Rows are one point carried round by a steady rotation, each followed by how many ticks it has turned.
The counts run from 0 to 46.
[ 16.2  13.0   7.4  -3.8   2.8  12.0  20.6   7.0 -16.3   3.8  -9.2  17.1
 -12.9 -13.2  -9.7  12.3  -4.2   6.2  -1.7 -23.6  -8.2   6.4  18.9   4.9
  14.6 -12.0 -18.2  19.3  24.7  39.6  33.9 -13.3  52.1   1.2   0.5 -24.4
   1.9  27.6   3.4] | 43
[ 33.7 -32.8  -9.2  14.9   1.2  12.7   5.3  -2.5   4.8  -2.5 -16.7  -5.3
  17.2  13.3  24.6   0.6  -9.1 -10.3  15.2 -18.5 -18.6  16.7  40.4  10.9
  18.3  -9.6  11.2  15.2 -25.0  -6.4   8.6   6.3  31.0  12.4  -8.4 -44.4
 -37.3 -10.0  -5.1] | 32
[-36.6  33.0 -10.9 -12.7  -8.4  11.9  26.1  27.1   8.2  -1.4   7.3 -30.4
  15.3   8.9  -6.8   5.7   1.5   7.8  -5.1 -23.9 -20.8  -6.1  12.4  -0.4
  24.6  16.3 -32.9 -19.9  19.7  -6.2   0.4   1.5  11.8  -4.1  26.2  16.5
  23.0 -23.5  11.3] | 10
[-13.9  33.0  21.1 -18.4 -12.8  28.5  25.1  14.3   9.9   9.5   9.2 -32.3
   6.3  21.7  -4.2  -5.8  -7.4  12.9  -9.8   0.7 -40.4  12.2  34.3  14.0
  12.5  -1.7 -31.6 -30.6  23.3  -8.7  16.3  -1.3   5.9   3.7  37.2  -6.3
   4.1 -25.7   3.3] | 12
[ 10.0 -40.1 -25.7  16.2  -7.4  10.4  10.3 -13.4  -3.5   2.7 -22.6  -8.1
  15.2   3.7  34.1  -2.7  -1.1  -1.4  24.7 -28.5 -17.8   7.0  28.1   7.8
   4.4  -4.6   9.3  27.1 -23.5  -0.3  -8.4   0.7  27.3  20.5  -8.5 -51.4
 -28.4  10.4 -14.1] | 33
[-31.7   2.0 -41.2  -7.4  -1.9   7.0   5.6  -3.8   3.2 -12.9   0.1 -32.3
  39.7  25.3   2.7 -13.7   5.9   2.6  -8.7  -7.7  -9.9 -30.2  20.5   3.4
  16.6 -21.4 -11.5  19.3   5.2   1.7  -2.5  28.8 -14.5  22.1  11.0   2.6
   0.8 -28.1  21.7] | 5
[-47.5   6.3 -40.4  -9.7 -16.2   1.3  -3.1  18.5   5.9  -7.9 -20.8 -23.8
  38.1   4.4 -13.0 -12.4   7.6  14.4  -0.8 -13.8 -10.8 -37.8  12.5   3.5
  25.5  -3.7 -23.8  21.5  12.5  -8.4 -10.8  14.8  -6.7  16.1  15.2  11.5
 -17.8 -20.9   9.6] | 6
[-13.0  30.0   5.2 -21.0 -20.5  22.8  33.2  22.5   5.9  12.5  13.9 -35.1
   7.0  10.3  -8.4   0.4  -2.3   1.4 -18.6  -7.0 -29.8   2.0  25.8   8.6
  18.0  10.0 -26.1 -13.3  27.7  -3.0  -9.0   5.1   2.2  -5.9  27.0   1.0
   8.6  -9.9   8.4] | 11
[ -6.5  14.5  11.0   4.3 -36.3   1.7  11.8  20.6 -12.8   1.6 -17.0  -6.5
   3.2   1.6  21.2   2.7  -6.6  24.1  41.7 -24.7 -31.1  16.6  18.0  -3.3
  14.4  33.9 -19.2 -14.2  -2.3   1.3  -9.2  -8.5  32.6 -13.3  15.9 -26.0
   1.6 -25.5 -24.9] | 25
[ 11.1   4.0   5.3 -13.6 -18.3  36.1  11.6  11.5  32.3   4.2 -17.8 -19.2
  11.1  27.5   6.7  -1.1  -5.8  18.1  -3.4  13.8 -37.0  18.6  43.3  26.8
  15.8  -4.6 -14.1 -20.3  -3.8 -19.3  -3.2  28.1   9.2  41.3  11.8 -30.7
  -6.0 -20.3  -7.4] | 15
[ 10.1  15.9 -22.4 -23.6  11.9  33.0  15.8 -15.5  12.1  -4.4  -7.8 -27.7
  33.2   9.9 -17.8 -24.3   9.5 -10.6 -51.5  -1.6 -16.7 -21.3  34.5   4.7
  15.8 -25.6  -5.1  19.8  11.1 -29.8  -1.9  19.4  12.4  12.2   4.6   5.0
  -8.9 -15.7  10.3] | 2
[-10.6  -7.8  -5.3   4.0  -6.5  -9.1  27.3   5.7 -28.0   6.5  13.6 -11.1
 -13.2  19.0  11.4   4.5   4.3 -10.6  12.0 -54.3 -12.0 -23.4  11.6 -12.9
  22.6  13.7  -6.5  15.9  17.6  26.0  13.8 -30.3  33.9 -43.1   8.7 -18.0
  -1.6  16.4   1.3] | 39
[ -4.8   5.6 -20.6  -5.6 -16.4  34.4   8.6  -0.3  28.5  12.7 -17.6 -15.4
  41.4  13.2  13.1   3.4 -14.8   8.2  -1.6  14.1 -32.6  21.7  40.5  26.8
  13.5  -1.6 -24.1 -13.3   1.0 -15.5   4.4  26.6  14.3  38.4  14.4 -27.6
  -2.6 -18.4 -13.3] | 16
[ -6.7  -9.6 -21.1  11.7   5.3   1.5  20.4  -0.9 -28.8   1.6 -13.0 -18.2
  -0.4  -1.3  10.5  19.4   1.5 -14.1   8.0 -70.1  -5.9 -19.4   0.8 -22.0
  41.5  12.6  16.3  14.1   4.2  35.0   8.8 -18.9  35.7 -24.6   4.6 -18.7
   1.3  -3.3   2.5] | 38
[  7.8   9.2 -16.3  -3.1  11.5  30.9  31.5 -15.0  23.5   4.9  -6.0 -18.6
  41.0  -2.5 -15.0  -2.6   8.2   5.2 -54.8 -10.8  -9.0 -12.3  27.3   8.2
   5.4 -33.2  -6.0  15.0  13.1 -12.4   4.2  27.5  10.9  21.5  -3.1   2.2
 -30.5  11.6   4.0] | 1
[  7.6  -8.4 -39.0  16.1   5.5  -5.2  13.0 -12.8 -22.5  -2.0 -32.7 -18.6
  18.0  -8.4   8.6  17.7 -11.8   3.8  28.8 -43.9  -8.4 -16.0   0.1 -22.1
  29.9  14.5  -1.4  11.6   0.6  21.2   3.9 -14.5  40.2  -1.7 -10.3 -25.5
 -16.3  11.0  -1.5] | 36
[ 14.6   9.9  19.4  -0.3 -15.2  19.4  29.6  17.6 -16.3   8.7  -4.8  -6.6
  -4.4   3.0   6.9   3.1 -27.5  18.8  11.4 -28.0 -14.5  37.0  17.3  -9.9
  11.1  32.5 -13.2 -20.8  -8.2  -5.0   7.0  -9.9  41.9 -12.7  23.6 -35.9
   1.0   6.2 -26.1] | 27
[  1.3  -3.2 -15.0  -3.2 -13.3  23.8   8.1   4.9  28.4   3.0  -8.9 -26.0
  37.8  12.9  19.3  -1.0 -29.2  15.4   2.2  10.7 -20.6   8.2  28.7  12.0
  19.5  -8.8 -13.6 -11.8  -7.2 -25.3  -4.5  14.8  20.1  36.7   9.0 -17.2
 -15.2 -18.6  -2.1] | 17
[ 34.0  -3.4 -20.9   7.4  10.6  19.0  18.4  -2.7  -1.4  10.2  -6.8  -3.9
  -0.1 -16.4 -11.2  25.9   5.8  -2.2 -10.1 -31.9   4.2  13.7  17.5   8.5
  23.2 -20.9   9.6   7.2  24.1  32.5  50.2   5.6  40.1   9.2   2.0 -30.1
 -16.6  37.8   3.2] | 45
[  4.7 -21.3 -25.3  11.9  -1.0  -9.6  12.2  -5.0 -25.5 -14.8 -10.8 -12.3
  -8.5   7.6   4.8   1.0  -3.7  -1.4  12.5 -59.1  -9.3 -18.0  -0.7 -35.6
  23.5  24.0   3.1   9.7  -9.0  31.5  -0.4 -15.9  44.6 -13.9  -7.7 -23.7
 -11.8  17.5  -3.8] | 37
[ -4.9  16.3  12.7  -1.4 -25.2  19.4  33.3  17.4  -9.7  -2.2 -16.5  -9.0
  -2.2   8.2  10.1  -7.3 -12.6  -5.3  29.6 -30.7 -19.1  17.2  21.1  -8.7
   9.6  37.4 -25.3 -19.0  13.3   6.0 -12.3 -18.0  38.4 -12.1  15.4 -33.7
  -1.3 -12.8 -28.3] | 26
[ 38.8  -9.3  16.7  -9.9  -7.0  33.6  26.9  -3.3   3.9   3.2  -6.9 -18.7
  -5.7   7.2  13.3   2.5 -17.4  -1.8   5.0 -20.1 -28.6  31.2  43.5  -3.5
   2.7   3.3 -10.4 -11.4 -15.4 -13.2  10.4 -13.8  33.0 -10.5   7.6 -35.0
 -10.8   2.6 -25.2] | 29
[-15.8 -28.2 -38.5  11.5  -5.8   4.0   5.4   9.0  11.7   1.3 -13.3 -48.5
  25.9  18.0  22.6  -0.3  -3.8  -4.4  24.4 -14.6 -40.1 -13.9   3.0  -8.7
  18.6  26.7   0.0 -15.4 -20.2 -21.2 -20.6   2.1   7.1  13.9   7.0 -10.6
   0.1 -16.1   1.3] | 20
[ -1.0   4.3   5.5  -2.5 -12.0 -11.4   1.8   8.1 -34.2  -2.3  -2.9  -1.1
 -24.2   9.7   5.5   2.3  10.2  -7.8   7.1 -53.3 -17.9 -12.7  30.6   3.3
  26.4   4.2  -7.6  17.0  16.3  44.7  23.1 -23.5  35.8 -26.5   5.8 -25.2
   4.7  -0.9  -4.3] | 40
[-55.6  21.1 -28.6 -14.4 -11.4  -0.2  19.1  22.1  -7.2 -15.1 -12.4 -10.6
  35.9  15.0  -4.5  -1.6   3.7   9.7  10.0 -23.0 -22.4 -36.0  -4.7  -7.3
  15.4  -2.2 -18.7   4.3   4.7  -5.8  -4.0  14.8 -11.8  24.5  13.8   3.0
   7.3 -18.8  15.5] | 7
[-15.2 -30.1 -24.9  -8.8 -12.3  -5.6  -0.8   7.3  17.2  -2.0  -3.8 -44.2
   9.5  20.2  27.9  -7.3 -10.9   0.1  37.9 -18.8 -21.6 -19.8   9.0  -8.2
  19.4  33.5  -8.4  -1.9 -23.7  -4.2 -11.6   3.1   0.4  10.3  11.6 -16.3
  -7.3 -17.2  -4.6] | 21
[ 33.1 -23.1  14.6  -9.2   5.0  23.0  17.5 -11.2  -6.8   3.9  -8.8  -5.5
 -10.8  18.3  14.6   1.0  -9.4  -9.0  14.0 -13.1 -28.3  16.9  42.1   9.1
  17.3   3.3  -3.0  -1.7 -14.7 -18.7  18.8  -3.2  36.4  -8.6  -1.7 -41.5
 -19.8   0.4 -20.9] | 30
[-26.7  -7.1 -12.2  -2.4 -23.6 -15.5  15.0   8.0   7.4  -1.8 -13.4 -38.2
  12.1  30.3  19.2   0.0  -3.3  -5.1  41.9 -16.7 -31.2  -5.4  11.0  -3.3
  27.2  30.7 -13.7  -6.8 -22.8  -2.0 -15.3  -7.3   7.4   3.1  27.8 -10.5
   6.3 -31.3 -15.7] | 22
[ -5.9  -5.7 -27.9  -5.6   7.2  21.7  11.9 -22.8   7.3 -11.6  -6.2 -35.9
  41.8  16.3   8.3 -16.7  16.4   6.3 -37.9  -6.1 -18.1 -27.8  22.7   3.3
   9.4 -22.4  -9.1  34.0  -1.4 -16.4  -1.4  33.1  -6.7  19.4   0.2   2.5
 -13.1 -12.2  -4.6] | 3
[ 37.3 -24.1   9.8  12.5  -9.7  18.7  13.5  -6.5   5.7   7.2  -7.4  -6.4
  -2.9  26.7  22.2   2.0   3.2  -2.8  11.8 -20.9 -22.9  12.9  43.7  17.3
  15.2  -1.5   4.3  26.3 -19.0 -10.1  -2.2  11.0  22.6 -12.5  -5.5 -34.7
 -43.5   5.2 -26.8] | 31
[  4.8  20.9  16.6  -5.3 -12.7   8.7  12.4  10.0 -31.5   2.9   1.3  -0.5
 -17.6   8.0   6.2  12.2   6.0  -4.9   7.3 -38.3 -19.3  -5.0  24.2   1.5
  20.9 -16.5  -4.7  13.6  28.7  50.4  22.8 -18.9  38.0 -10.1   8.5 -14.3
   2.9  -3.4  -5.5] | 41
[-34.8  12.9   6.8   0.9 -37.8  -2.8   4.5  31.1 -11.7  -6.8 -12.4  -7.1
   1.0  22.7  13.8   1.0  -8.1  18.5  41.3 -35.4 -21.0   8.6  21.4 -10.6
  19.6  37.4 -20.2   2.4   0.4   1.1 -16.4 -13.6  17.9  -2.9  13.1 -20.5
   1.7 -25.4 -12.2] | 24
[ -4.6  23.9  13.0 -20.3 -11.2  35.2  18.5   9.4  -5.1  13.6  -2.0 -34.9
   1.3  33.2  -2.1  -4.5   3.9   4.0 -15.1  16.9 -30.6  26.8  46.2  15.2
  12.0   3.2 -31.4 -12.6  16.5 -13.9   9.7  15.9   4.3  15.4  13.6  -7.3
  -7.0 -30.6  -6.5] | 13
[-35.9  22.0 -15.9 -11.2 -27.0   7.0  30.0  20.0  -1.4 -10.8  -8.8 -30.7
  26.6   2.8 -13.3  -0.9   3.7  13.1  -3.3 -23.2  -9.2 -16.7  -0.6 -10.6
   9.4  11.8 -30.9  -3.2  19.7   1.2   0.8   2.4  -3.5   2.2  17.1   7.4
  19.8  -9.5   6.2] | 9
[ 33.7  -6.6 -12.1  18.1  20.3  21.5   2.7 -13.6   6.6  19.3  -5.8 -15.5
  -2.1  -4.6 -11.0  19.6   0.1  -4.8 -18.2 -13.8  -2.7   4.9  14.6  11.1
  19.0 -27.2   9.8  15.7  21.0  24.4  31.2   7.7  20.7  13.6  -5.3 -35.1
 -18.9  26.8  20.6] | 46
[ 29.0   8.9  14.2   1.5  -8.5  25.0  30.8   6.3  -6.0   3.3  -0.1 -20.8
  -2.7   7.0   9.7   7.2 -15.9   1.0  13.1 -29.0 -34.7  36.2  34.9  -5.4
   7.6  23.3 -14.8 -19.0  -3.4  -1.9  11.9 -22.9  44.0 -23.4   7.7 -32.8
 -12.7  -4.0 -31.1] | 28
[ -4.9  -7.5 -40.7   0.8  -5.0  14.9  11.0   1.1  25.9   7.3  -8.3 -47.6
  31.8  26.8  24.5   2.6 -13.1  -3.6  22.9   5.1 -19.5  -1.1  12.1   0.9
  14.4  18.9 -10.1 -21.9 -14.3 -17.8 -12.8   3.5   7.4  23.9   7.0 -18.7
  -9.4 -18.7  -2.9] | 19
[-18.4 -15.6  -8.6 -11.9 -29.0 -12.5  10.1  18.4 -18.6  -3.5 -13.9 -31.8
   2.8  27.4  30.4 -11.8  -4.4  -3.2  39.4 -33.5 -32.1  -4.7  11.5  -1.9
  26.0  32.4 -17.8   0.7 -20.5  10.7  -5.0 -14.5   8.0   0.3  11.2 -29.2
  12.6 -43.2 -13.4] | 23
